Rotation paths and how fast each direction turns (degrees a step)
Each turn is a multiple of 5 degrees from 10 to 175, or 0.
Each row of a path follows its step; steps can be skipped.

step 0: -53 111 -132 44 -26 401 355 -3 -62 -10 -114 -104 19 -102 -162 215 15 8
 261 45 -160 65 27 254 -317 354 79 200 -31 141 18 78 91 155 141 111 380
 68 -120 28 -199 -279 -29 287 129 48
step 1: -297 -3 -71 30 -33 186 -129 -401 -217 7 -183 -36 153 -42 161 -40 48 194
 212 -43 328 -117 -117 207 57 -328 49 61 199 226 -232 246 134 -222 -73
 121 229 -35 -41 214 -23 176 -230 113 121 -41
step 4: 75 428 -188 -78 94 -51 144 69 300 44 -72 158 -159 267 -38 123 181 -211
 -208 -86 257 0 -215 -143 101 182 127 65 -171 -102 -65 -46 -167 150 -114
 -279 241 24 -349 -124 152 -33 14 -2 -197 -257
step 7: -69 -168 -25 -78 -220 -350 3 303 107 28 -238 126 163 -33 -161 210 -103
 -50 -114 69 20 17 189 147 -340 -11 -80 118 23 -137 168 81 125 -285 117
 167 88 -319 402 185 -133 -77 70 -54 -276 145
step 8: 217 74 -385 73 209 151 -79 8 42 332 38 -278 344 144 -210 290 155 -102
 162 -52 63 -66 247 -1 -205 21 40 -230 37 124 -41 -270 -140 -112 216 -15
 -102 113 28 220 -231 31 -194 21 -164 -46
step 9: -332 -432 -27 -33 -135 160 -172 -108 -216 -60 139 -98 -27 -279 11 -75
 193 -117 91 -6 222 64 -5 -89 -118 -36 319 143 -18 105 171 -412 -252 137
 117 -148 101 -56 140 -8 -82 316 -194 183 49 109
step 10: 29 -110 198 183 323 -179 117 218 -183 -81 364 -169 -1 -123 125 -118 19
 413 110 209 -53 113 100 -87 -84 -354 80 43 -185 11 -236 57 -74 287 109
 111 -8 26 -261 -62 152 216 -203 -26 -100 -124
step 11: -89 -7 -330 -90 -365 37 51 76 22 25 253 25 -352 -179 30 -77 -176 131
 -197 388 -104 81 -137 119 -51 -37 -285 -31 -73 -8 4 -106 115 50 113 -45
 19 32 -172 130 497 -181 -66 -227 -3 126
step 12: 189 175 -198 -45 -9 222 134 -95 -196 204 209 -84 -101 317 190 -188 40
 106 -49 23 -153 -296 21 186 220 195 -80 -172 -111 -367 38 23 -4 -183
 -438 21 -12 -197 36 -145 141 -12 -164 121 -172 -150
Speeds:
10 92 39 -31 -48 -18 -41 -62 -9 -41 27 -83 -12 18 -38 3 -36 -69 -54 20
 -64 -123 -69 -1 -23 -25 -19 36 -80 -63 12 22 4 57 -58 -12 -28 13 -30 -5
 83 90 63 -58 -27 -38 : 45
34 -52 77 -69 1 6 15 -23 22 -12 -50 -1 15 -9 19 26 44 117 -43 -39 26 14
 -56 53 33 25 50 81 -52 -65 -28 21 -74 -64 -17 -31 106 -95 49 -1 2 63
 -34 -8 -2 -88 : 125
-21 1 -26 -33 -30 -15 20 1 -33 -6 126 -3 -103 -76 -23 12 32 -41 -13 -51
 11 46 56 -54 -68 59 -20 92 18 -69 -3 27 7 -91 -19 4 84 17 6 0 -25 28
 110 30 25 74 : 160
-45 3 -12 -17 -69 -10 66 -20 42 -9 7 -85 68 -55 58 100 -27 -32 14 18 -54
 23 52 -61 97 -4 83 32 48 50 90 16 -34 -6 3 -52 12 -86 -43 -19 85 -60 27
 6 -22 19 : 160
7 -7 21 -3 -8 19 -50 -34 7 24 48 -38 -1 94 -16 77 36 66 4 -118 -20 24
 -20 -32 65 -57 -17 -23 89 -1 -84 2 -26 -45 39 84 -18 23 -123 76 16 33
 10 -74 -26 38 : 155
-29 50 42 -60 -5 100 -45 84 45 -10 5 -46 38 -15 -11 55 -11 41 -52 50 -44
 17 92 43 -36 -7 -4 53 66 72 10 -43 60 47 -21 -1 16 28 25 40 -56 146 -46
 46 -15 27 : 40
